In the data rows, 128 means zero.
Some points, each followed by its number:
[118 136 109 178 121 136 125 119 122 129 124 109 172 141 116 100 143 138 164 108 127 163 131 120 158 177 116 131 138 112 119 152 131 111 136 121  82 123  85 122 130 131 111 124 107 110 116 106 152 117 117 121 121 118 133 143] 0
[133  84 112 114 144 143 145  89 158 123  74 160 140 111 104 132 107 131  95  94 147 154 131 107 118 146 121 162 112 108 107 153 142 114  69  96  95 160 130 134 118 157 107  93 146 118 117 146  80 137 146 129 163 115 106 171] 1
[136 146 157 125 162 130 124 127 111 159 123 124 146 139 116 112 149 159 133 154 154 119 117 162 120 151 156 135 123 137 121 150 132 102 106 122 111 119 102 131 132 146 150 125 147 159  88 125 170 109 121 123  99 161 148 105] 2
[ 78 158 115 186 130  71 122 144  80 129 149 127 143 135 123 166 125 127 143 128 115 134 105 158 149 103 122 127 123 120 118 144 152 136 131 134 125 149 107 169  98 135 126 118  98 125 106  73 145  95 132  99 116 135 173 105] 3
[107 128 115 132 125 140 101 130 111 128 131 103 126 154 118  95 154 131 171 167 130 112 116 142 140 132 136 132 144 186 117 139 150 121 137 124 114 104 119  98 129 154 153 120 106 129 126 145 160 110 140 104 115 132 127 123] 4
[133 153 127 165 109 138 122 115 128 123 131 127 150 138 109  93 161 139 155 144 127 131 129 176 142 145 127 131 115 128 125 183 118 117 154 131  82 120 108 116 138 141 139 114  96 109 107 124 147 107 121 115 114 139 155 114] 5
[106 132  57 167 112 113 147 106 118 143 139 139 128  96 147 125 110 111 152 103  61 125 133 117 109 152  83  92 142 114  97 107 150 122 139 132 120  84  93 133  85 129  87 139 112  88 141 136 134 147 128 148 141  98 121 174] 6
[ 92 120 140 132 120 161  98 159 117 140 152  87 119 157 110 154 163 154 156 120 135 158  98  61 124 117 122 122 172 131 149 103 128 144 154 131 109 112 155 110 165  78 104 154 140 146 134 126 147 108 139 108 122 135 128 141] 7
[160 113 154 117  89  99 144 129 154 132 131 124  97 111 143 142  94  94  89 123 129 113 127 122 112 107 139 120 123 115 138  97 103 144 110 133 174 141 129 169 123 122 149 155 150 133 133  95 111 164 100 156 128 113 127 123] 8
[140 148 182 142 124 145 115 152 152 141 150 118 115 133 129 172 128 125  94 128 152 114  81 151  98  85 134 117 132 141 157 147  85 137 120 134 149 117 159 136 137  87 170 115 150 167 125 130 156 102 102 106  94 154 208  99] 9
[158  97 153 100  92 130 129 129 153 133 121 129  99 100 162 125 110 123 108 132 111 102 131 127 129 107 129 108 142 127 149 101  99 134 136 144 159 123 143 117 155 105 145 149 153 131 136 143 121 150 102 155 126 111 114 126] 10
[116 153 127 121  75 129 146 114 127 152 131 145 140 136  97  97 148 123 171 153 109 132 158 161 148 177 112 120 119 130  99 150 109 143 155 119 105  85 102 108 111 140 108 103 106 107 105 150 139 110 133 110 134 133 122 133] 11
[125 180 127 163  78 130 122 124 150 166 129 128 155 135 135  93 151 140 154 143 128 124 128 161 199 145 128 123 120 125 134 188  72 114 157 122  83 113 109 101 121 139 135 117 104 109 101 126 161  92 119 105 105 128 141 120] 12
[158 104 159  84 150 141 107 136 146 116 115 156  60 100 140 138  91 157  89 146 121  92 109 159 122 110 146 131 119 133 157 107 115 138 123 141 132 149 176 145 151 118 146  80 140 158 135 144 106 128  83 150 144 150 141 113] 13
[138 116 126 106 175 137 135  93 140 132  91 151 133 137 108  89 144 113 148 137 142 143 130 119 151 171 138 167 111 126 108 121 124 120 129  96 120 150 106  98 144 157 112 114 109 108  95 143 104 160 140 124 155  80 102 155] 14
[159  96 137 128 121 114 153 126 120 118 107 130 132  83 172 147 118 106 109 124 138 117 139 109 110 121 156 127 125  86 129 144 119  67 122 145 132 145 132 131 140 149 131 150 159 127 131 111  98 110 116 142 131 153  86 118] 15
[156 111 145 112 130 128 132 123 155 131 127 127  88 101 147 127  90 113 102 148  96  75 131 134 123 131 143 106 129 137 139  39 128 117 120 135 163 128 142 127 133 128 128 130 146 126 140 148 116 177  93 160 146  97 100 124] 16
[ 89  99 131 167  99 115 141 131 141 130 111  74 161 126 141 140 115  98 121  85 133 148 130  90 109 146 106 128 167 104 121 118 137  90 127 124 119 129  88 191  83 138  92 143 112 111 120  75 135 128 136 102 126 108  98 135] 17
[135 170 125  92 113  69 135 112 152 120 132 150  94 126 129 157  86 108  94 133 125 116 124 154 135 110 129 128  80 123 125 130 104 129 108 101 126 187 131 217  84 134 152 116 104 148 127  56  98 118 126 131 128 132 146 131] 18
[118 155 133 143 166 130  87 172 138 164 139 105 130 175 109 213 161 153 127 161 185 108 111 161 138 104 173 138 132 182 138 134 107  90 117 112 155 127 136 126 124 122 161 136 145 204 145 120 161 112 110  69  80 148 161 107] 19
[107 105 113  96 195 130 139  77 147 138  47 199 135 124  91 135 101 140 114 112 148 141 134 100 127 128 136 209 102 123  67 138 149 125  31  59 129 163 113 131 119 160 113  89 150 127  90 143  95 151 192 136 163  73 102 174] 20
[149 105 136  98 110 125 127 110 134 104 124 115 108 106 123 144  93 119 111 137 115  99 131 130  77 100 136 114 136 140 129 111 121 146 120 136 141 132 139 130 181  85 157 124 152 137 141 154 122 144 113 157 139 125 130 134] 21
[138 142 137 135 141 180 122 149 157  99 155 106 142 134 103 149 149 127 126 109 148 146 118 107 122 117 140 128 141 138 165 114 211 145 124 133 150 117 147 101 144 135 124 153 136 171 177 143 147 118 115 121 111 138 137 123] 22
[147 154 113 134 132 126 158 108 131 133 110 162 138 117 142 116 135 100 113 113 142 160 153 139 144 132 143 149  91 100 116 123 154 122  99 115 147 154 107 109 150 151 120  95 139 110 121 129 113 179 175 143 151  92 136 134] 23
[121 133  93 111 116 142 114 118 146 148 104 146 132 132 107 123 136 120 135 139 136 130 131 110 150 124 125 164  94 137  89 130 118 126 145  80 139 133 112  96 128 139 121 144  91 105 150 138 110 136 173 124 134 103 116 155] 24
[120 144 130  81 140 137 133  88 110 120 115 165 133 129 119 109 117 109 139 144 137 115 141 147 154 126 162 158  78 131 113 143 112  90 102  92 120 136 117 119 131 150 143 131 130 125  89 140 109 144 152 134 136 107 106 135] 25
Which three points above are nearest to each new point, looking only along the 4 directions in which the numbered points spread most? Their numbers follow each, nearest first.
[108 133 127 134 131 137 120 139 158 143 140 106 149 162 118 138 147 138 127 165 171 109 103 147 176 119 140 129 149 165 134 178 126 143 140 113 144 110 138 124 118 126 156 122  93 142 135 128 159 110 111  74  81 155 121 118] : 2 4 5
[159 161 131 128 131 101 182 128  91 115 194 159 103 115 136 114 137 104 132 114  92 154 142 151 119 152 114 100 108  77 146 115 197 156 139 174 122 163 149 134 141 136 107  94 129 115 138  99 112 119 114 158 161 154 141 104] : 15 17 8
[124 110 104 175 126  69 165 109 108  89 155 125 115 102 190 142 103 101 164 124  69 105 148 142  99 127  92  68 156 125 113 111 154 188 114 148 124 102 109 148 110 129 125 130 139 105 119 142 115 145 101 152 146 124 146 155] : 17 6 15
[ 86 106 122 137 136 107 122 180 132 109 150 113 147 148 125 150 158  83 168 117 146 157  79 108 150 117 140 123 151 120 168 142 124 154 174 149 102 140 129 145 153  31  87 137 126 113 116  58 143 113 114 120 115 134 140 119] : 7 5 4
[121 124 146 138 132 180 106 156  83 145 153 115  93 166 110 169 144 153 101 116 146 158  97 111 172 122 131 122 150 127 135 122 120 136 112 113 162 105 155 129  94 112 124 105 152 184 163 125 158 101 116 109 101 183 133 136] : 22 2 9
[150  93 147  87  90 127 106 130 114 130 114 120  90 116 141 112 103 180 107 146 116  90 127 132 115 126 141 114 137 144 133  94 125 121 124 143 131 133 159 118 131 148 139 125 150 144 139 147 104 138 119 150 140 134 104 110] : 21 10 16
[119 122  80 110 144 123 112 117 158 150  90 156 156 129 117 130 128 122 109 114 156 135 138 107 140 117 116 187  97 132 113 124 134 111 118  92 139 166 117 125  98 142 129 153 113 106 149 127  89 150 164 129 144  91 109 159] : 23 1 25
[168 159 138 112 119 113 176 131  69 108 175 164 100 104 148 117 135 110 130 110 102 138 155 125  97 155 134  93 116  57 151  96 136 135 142 182 136 158 153 130 142 136  89  79 136 123 138 112 108 134  97 190 147 147 119 114] : 15 8 10
[130 143 131 100 108 144  87 131 122 172 127 130 111 149 101 115 136 146 117 145 138 120 126 124 139 109 121 150 117 145 120 136  75 123 150 104 121 124 143 109 134 138 162 136  96 133 153 146 126 105 179 119 122 145 129 136] : 2 4 22
[131  91 107  91 146 137  80 136 130 141 122 130 128 131 132 127 142 125 105 159 141 100 107 139 137  87 161 160 103 160 119 114 125 112 140 115 178 150 144  99 152 114 153 148 130 125 166 133 112 154 153 133 142 109 120 129] : 21 13 22
